One vector is turned by the same rotation once a tick. Each row is the vector after some number of ticks, and that number follows the row.
The counts run from 0 to 433.
[-22 11 -4 38 -36 8 -15 -13 11 -3 11 -14 11 -48 -12 10 7 -24 -14 31 31 -1 4 34 17 3 -19 -51 8 -3 21 0 -33 32 -2 8 13 -9 7 2 2 -8 -24 -24 11 -10 -62 7 -1 6 -1 6 -9 -4 36 26 -2 -2 1 7 20 -37 -3 -17 -1 -26 14 -13 -1 2 7 3] | 354
[7 25 -16 15 -34 -6 -15 22 -12 22 18 -27 19 -15 -5 25 -36 5 5 7 15 -11 -14 -23 -5 -43 12 -2 11 -10 17 2 -15 56 -16 -24 -3 -12 0 -13 18 -12 -24 12 -18 1 7 -14 -11 9 9 6 14 7 15 49 6 -30 -52 9 50 22 -6 -13 -11 12 21 -8 -13 13 -8 -25] | 201
[29 30 2 -10 -51 -10 29 10 10 -7 -3 -46 4 20 6 23 1 11 23 -19 -21 -4 -6 18 33 -19 -7 29 -11 4 -1 -24 5 -4 8 -29 3 20 21 -3 -3 32 28 18 22 1 -2 3 -15 -24 15 1 16 5 15 23 11 -4 -25 -35 16 -15 -27 10 -17 -8 25 0 15 27 2 -31] | 267
[-27 39 4 -4 -18 21 -31 19 -14 -3 -8 -5 19 9 6 16 3 -23 9 22 22 -28 1 -9 0 -31 -13 -40 -8 1 18 16 18 40 -15 4 24 -10 22 1 33 5 -9 -6 -9 8 2 -14 1 11 -7 2 10 -6 17 46 5 -42 -18 9 27 28 -3 -11 -28 19 5 -1 -38 16 0 -12] | 198
[-15 28 24 38 -23 24 -9 18 4 -14 3 -3 -32 -12 -11 22 -16 7 15 14 28 29 1 27 18 -14 -2 -9 -16 -36 32 -43 -12 16 7 -31 18 -3 14 -10 6 27 -24 -4 17 2 -9 -1 -30 -21 23 4 0 6 34 35 32 -32 -27 -6 -10 -30 1 26 -23 2 15 11 6 21 -23 -19] | 36
[-8 6 -26 -4 -39 28 9 18 6 0 28 -13 0 21 -16 6 5 1 25 -3 7 5 -11 -32 -3 -55 -8 13 5 6 11 -5 11 10 1 0 28 22 4 6 10 16 -7 -4 9 13 22 -7 -30 3 38 8 -4 10 28 20 -30 -11 -2 18 25 13 -41 29 -19 -12 -12 -13 1 51 6 -15] | 315
[-11 11 -16 31 -42 0 -13 8 21 -22 -6 -6 -14 -5 -22 5 -29 -22 -6 11 -30 0 -4 16 9 -15 1 -3 -15 -44 19 -23 -7 9 -2 -27 11 -8 10 -9 -26 40 -21 23 29 -12 -23 -1 -20 -13 19 4 31 2 28 20 19 7 -1 -20 37 -30 -15 1 -35 -6 3 5 44 -18 -7 -18] | 410
[0 39 15 23 -36 10 28 7 5 -20 0 -5 1 0 -15 1 17 -45 -18 -2 1 2 -17 -2 -7 -14 -13 -4 5 12 4 -8 4 7 -1 14 -12 2 3 11 -38 -15 -9 -2 39 -18 0 16 -28 -5 29 -2 1 4 52 26 13 6 -1 -5 -6 34 2 19 -22 -30 25 1 11 52 33 -8] | 101
[-11 51 2 48 -19 3 -17 15 -11 -16 3 -3 2 5 -11 3 -10 12 -2 7 4 12 -4 -18 6 -19 -2 17 -2 -16 10 -23 -32 4 -13 -17 33 -29 -11 22 3 8 5 -9 7 -15 3 4 -16 18 -9 -4 -8 -17 59 40 -5 -43 -26 -16 40 -14 -1 27 -25 -1 -22 4 4 -17 16 -2] | 426
[-13 43 -2 28 -29 30 -8 -1 -12 -19 -11 -12 7 -23 10 11 0 -25 -9 22 24 -4 9 11 4 -10 0 -39 -14 -6 32 -16 -11 48 13 -16 -14 -18 30 -5 1 -5 -3 -7 -1 -2 -19 21 4 -2 17 7 12 13 38 27 46 -30 -9 -27 -11 6 0 -5 -10 23 29 9 -33 11 -1 10] | 216
[-38 48 0 18 -38 0 -22 2 11 2 -6 7 33 3 3 -3 5 -24 -19 32 -18 -23 -5 -17 -2 -19 3 -17 -8 4 30 -1 -18 25 -21 -23 32 -25 12 -4 12 -5 -4 3 -6 -19 10 -14 2 30 -10 -6 19 6 26 34 8 -24 -22 -8 43 19 -5 -10 -41 25 14 -7 -12 5 0 -17] | 74
[0 39 12 2 -27 -35 -12 0 -3 -33 -10 -7 5 11 -4 20 -22 -25 2 -7 -19 -9 -10 8 -13 -16 -25 1 -17 -31 -19 -4 20 14 -11 -16 -19 -20 13 0 -10 7 -24 13 10 -5 -16 -11 -16 -14 1 15 35 7 31 43 44 -32 -17 -8 38 -13 6 -19 -42 -6 17 35 33 -14 -12 -24] | 404
[2 13 20 10 -12 -47 0 17 3 10 -10 -32 10 8 0 20 -5 -25 1 1 -17 -34 -15 6 17 -3 -28 -14 -16 -4 6 23 -11 2 -19 -30 -1 -24 13 48 2 -5 12 4 22 -4 6 14 -10 26 -1 3 6 -3 15 39 11 -41 -33 3 33 4 -16 0 -36 -12 10 -3 8 31 14 -40] | 254
[-20 11 15 -19 -16 -47 6 2 0 -6 -3 -24 16 4 -13 10 -2 -33 1 1 -26 -30 -20 1 2 -25 -48 -13 -16 4 -3 29 -11 -10 0 3 1 -15 7 53 -8 -26 3 -15 31 -1 -22 12 -21 22 5 19 -18 2 29 33 0 -36 -11 10 43 -11 -27 -23 -15 -37 1 18 0 25 13 -20] | 123
[-2 18 29 25 -40 8 1 22 31 -17 9 -13 -15 -15 -15 10 20 -8 36 3 26 26 -6 10 8 4 -15 -27 3 5 4 -8 12 18 -53 -3 48 -4 32 -18 17 26 9 -14 2 -26 -4 -5 5 4 10 -3 2 -4 22 49 21 -15 1 19 0 -22 7 -1 -34 17 19 1 21 10 -6 -19] | 26
[-22 27 -16 15 -44 3 5 -2 28 -47 1 0 -3 13 -10 6 12 -18 7 6 -24 29 13 -4 11 -1 -28 -5 -9 24 -8 -20 3 -15 -4 -6 31 2 14 11 -33 40 5 0 14 -13 -14 12 -7 16 31 19 -5 -2 70 28 2 -7 38 -9 16 -27 -36 11 -20 1 -29 24 45 -18 0 -4] | 289
[16 34 -12 39 -36 -6 20 5 0 -4 -2 -39 10 -31 2 1 2 -8 -25 0 5 15 -1 8 11 -6 6 4 38 18 13 -20 -31 16 18 -10 -6 -17 7 4 -23 0 -4 4 26 -16 -23 18 -15 13 21 3 2 -18 56 29 8 -5 -22 -34 10 19 -11 5 10 -31 12 -4 11 11 38 3] | 99
[14 2 4 -9 -38 -38 18 22 4 11 -9 -42 10 23 3 16 -8 -36 12 -16 -13 -29 -26 8 28 -12 -26 -7 -9 -11 -5 16 22 -5 -19 -10 3 -11 28 30 -7 22 14 8 31 1 -2 3 -10 12 6 9 16 -15 7 22 -12 -25 -31 9 29 14 -22 10 -36 -19 17 -10 24 47 22 -43] | 255
[-18 33 17 -11 -17 10 -22 9 7 -16 5 9 -4 -3 -3 -5 -10 -39 8 10 24 2 -10 -10 -1 -29 -20 -34 -1 3 5 7 25 26 -12 3 27 10 38 20 4 45 -43 -19 2 -1 -2 -20 -14 5 14 24 5 -15 18 22 -16 -28 23 30 10 15 -33 6 -24 -22 -46 3 13 -2 -6 -15] | 180
[13 15 2 25 -27 10 5 10 -16 21 5 -43 -12 -13 -14 17 -15 -5 2 -4 46 4 -32 33 37 -22 -15 -10 7 -31 16 -2 -21 21 -1 -13 0 -9 7 29 10 18 -14 -28 18 16 -17 13 -20 -14 5 -4 5 -4 7 -2 -3 -31 -38 -2 2 -44 -14 25 -5 -26 12 -37 -4 31 11 -13] | 369
[1 45 14 -21 -31 -18 13 -19 -8 -16 1 -22 23 15 3 5 22 -25 -9 -18 2 2 -16 -5 8 -14 -43 -3 1 34 -25 11 -6 3 6 7 -12 -10 13 64 -4 -8 13 -31 17 -4 -24 28 -9 7 -5 12 -10 -4 48 23 -9 -36 -5 -13 14 -4 -31 -1 -13 -37 -22 1 8 18 18 1] | 116
[-15 11 -2 -11 -38 14 9 10 5 -3 19 -27 21 -8 1 28 5 5 35 6 -19 -9 18 -32 -14 -49 -7 -14 5 32 18 -5 10 25 8 3 3 8 0 -12 17 -13 -4 6 4 17 2 -17 -21 7 32 28 -2 16 56 50 -3 -11 -3 25 45 30 -19 -3 -15 -14 20 0 -19 47 5 -11] | 326
[8 66 10 13 -45 41 5 -16 -6 -30 5 2 14 -14 -6 14 13 -38 -13 2 23 9 -15 19 -6 -16 -9 -17 10 16 -18 -15 16 39 6 20 -25 -14 11 -9 -6 4 -12 -20 5 0 -20 11 -16 -27 15 -6 9 10 38 32 23 -15 -9 -10 -8 21 4 7 -29 5 39 -12 3 31 16 -9] | 221
[-3 17 -10 -6 -35 13 -17 28 3 -19 30 4 -11 20 -17 -9 -6 -12 -10 -7 17 0 -16 -11 0 -34 -26 16 27 -4 -1 -2 19 13 -4 22 43 23 18 7 -1 29 -29 -13 24 -12 -3 -17 -31 -7 16 0 0 -28 34 31 -29 -11 1 17 17 11 -31 29 -4 -40 -36 6 16 7 14 -23] | 304
[-24 20 -17 24 -10 0 -13 9 -5 -44 12 1 -12 14 -26 8 -28 -24 -4 -4 -7 16 2 3 -15 -32 -30 23 -20 -38 6 -5 -19 -16 16 -17 6 5 16 17 -18 11 -25 -18 29 -1 -13 9 -20 1 26 11 8 3 55 27 26 -32 8 -13 16 -24 -32 20 -13 -12 -12 56 13 -16 -16 -16] | 291
[21 52 6 2 -54 -6 -21 3 11 -23 -6 -6 1 5 -3 4 -20 -17 -21 4 1 -3 1 28 19 -11 -1 -5 5 -21 9 -26 10 26 -7 -7 17 0 35 -23 4 45 -26 6 21 -24 -35 -8 -20 -23 -7 4 38 -25 5 14 27 -9 -3 -33 15 -25 -7 -9 -16 -15 -4 11 24 -33 4 -15] | 406
[-19 28 -13 1 -10 15 -24 18 -25 9 22 -6 10 6 -12 13 -29 -9 11 6 27 -13 -24 -18 -3 -65 -12 -10 -13 -31 14 10 -3 32 4 -16 1 -7 10 18 30 7 -31 -10 -23 26 18 3 -14 5 19 9 17 13 19 15 -12 -54 -30 17 38 -8 -20 8 -19 -1 -18 -2 -16 19 -22 -16] | 190
[-28 29 -10 18 -17 18 -15 -7 -10 -22 5 -10 15 -34 2 6 0 -32 -16 22 32 1 8 27 -2 -15 -23 -33 -5 -5 14 0 -16 42 22 11 -3 -8 37 6 11 -9 -16 -35 -3 2 -52 26 8 -9 12 14 11 9 42 25 30 -27 4 -9 5 -23 -15 -27 3 -2 26 17 -31 2 -4 3] | 347
[1 60 37 -5 -33 3 -14 -17 5 -37 -22 17 3 13 -3 21 -1 -11 0 16 -19 -4 -2 24 6 -13 -17 -7 -38 -15 9 -19 -1 14 -6 -17 14 -6 16 -7 15 4 -20 2 13 -11 -16 -17 -17 -19 -7 3 19 19 19 31 48 -16 -10 -27 16 -38 9 -13 -48 2 28 18 2 4 -17 -17] | 400
[1 59 -12 17 -33 20 -18 25 -5 -30 1 3 -7 31 -3 7 -6 -9 -1 -3 19 -1 -4 -3 14 -13 -8 13 3 -12 -13 -31 25 9 4 11 31 -9 26 9 -5 53 11 -16 15 -4 -9 7 -16 -8 1 1 6 -37 30 28 -26 -29 -4 -25 5 5 -15 40 -19 -6 -25 10 13 -12 29 8] | 424
[11 46 18 16 -12 -1 4 18 -15 -18 11 0 -18 4 7 34 -24 -6 28 -16 16 25 -11 10 -6 -11 -12 -18 8 -18 -9 -20 26 4 8 -10 -24 -14 6 5 -4 38 -24 -9 7 29 9 -12 -24 -9 16 15 8 -12 38 45 17 -50 -21 25 3 2 -1 32 -25 -13 -4 11 29 16 1 -27] | 41
[15 48 5 -13 -44 -16 -4 -5 2 -37 -1 -1 0 20 0 19 -12 -32 0 -16 -8 -4 -12 17 -2 -13 -16 -1 -8 -23 -25 -6 38 17 -10 1 7 0 40 -14 -9 41 -25 2 13 -8 -23 -10 -29 -30 -6 6 36 -13 11 36 26 -3 1 -12 19 0 -10 -7 -42 -17 6 18 28 -5 -1 -27] | 405
[-19 21 4 3 -18 3 27 -17 -1 -22 14 -14 9 4 -15 10 7 -38 -7 -8 -17 -7 -20 3 3 -25 -33 0 -14 14 -2 4 -14 -18 17 -3 -23 0 -7 47 -31 -18 -3 -17 23 4 -4 27 -29 11 24 10 -13 28 50 12 1 -20 -1 -8 9 -7 -29 10 -22 -30 9 3 20 53 12 -10] | 112
[15 4 -9 -31 -39 -8 -3 41 1 -10 8 -48 -8 29 0 24 -1 -9 35 -25 4 -2 1 16 24 -25 -37 17 -2 -6 -8 3 29 6 4 11 25 16 33 -10 25 33 15 0 19 7 -25 -4 -5 -29 21 10 12 -22 25 28 10 -4 -11 3 8 -18 -24 8 -5 -8 30 36 -13 25 -6 -27] | 143
[6 62 -26 33 -41 10 2 15 -28 -10 16 -10 6 6 -6 9 -4 -24 -15 -3 9 -6 -16 -4 -6 -37 -1 27 7 -13 -3 -8 -3 27 6 2 -16 -16 10 -8 -8 -8 3 1 19 5 5 22 -9 -11 17 -12 15 12 52 29 29 -25 -42 -33 6 16 7 26 -22 13 40 14 -26 28 0 -14] | 89
[-31 33 -4 4 -17 4 -32 22 4 -37 6 14 2 21 -6 -4 14 -28 10 8 -9 0 11 -13 8 -11 -36 -22 4 11 -1 1 22 0 4 12 43 -8 16 22 -3 32 -6 -27 14 -1 -16 -11 -15 12 -1 6 -10 -30 53 43 -27 -25 18 11 27 1 -24 24 -15 -27 -40 23 -4 -15 9 1] | 300
[-19 17 -27 20 -16 -17 -17 22 6 -10 7 -14 -5 -1 -1 2 -13 -4 -6 2 -2 12 18 -5 11 -13 -20 -5 16 4 9 -16 -13 5 11 -4 27 -9 14 16 -8 37 -14 -15 17 -1 -25 -7 -19 16 12 11 -5 -43 49 36 -37 -24 7 6 43 -14 -36 10 -2 -30 -44 20 4 -25 15 0] | 301
[34 28 26 -11 -48 -12 28 3 11 5 -8 -41 -7 5 5 17 -18 -12 17 -7 11 0 -24 21 32 -17 -4 -12 -14 -4 18 -12 17 20 0 -28 -8 11 32 8 -3 48 -24 17 26 2 -5 -5 -15 -16 23 21 34 -5 -23 1 17 -9 -26 -12 3 -3 -17 -1 -24 -18 -1 -22 14 28 1 -33] | 387
[-38 36 4 10 -9 13 -37 15 -3 -33 13 34 -5 15 -17 -5 0 -28 5 16 -1 2 6 -4 -9 -16 -38 0 -14 -15 13 -3 -6 -7 6 17 47 0 18 22 7 4 -27 -31 23 -13 -6 -13 -27 6 6 7 -8 -6 57 46 1 -34 4 8 17 -16 -16 24 -25 -27 -27 41 -13 -5 -4 -11] | 299
[-13 26 -34 27 -41 9 1 6 -9 -28 -8 -30 9 -1 4 29 8 -30 3 -8 -17 -11 11 4 -5 -2 -15 -14 13 11 -1 -15 17 -3 21 1 -24 -16 10 -15 -32 5 11 5 29 20 -16 12 -20 3 25 4 6 -4 63 45 -2 -1 -11 -11 10 28 -6 25 -17 -9 46 -4 3 36 36 -1] | 94
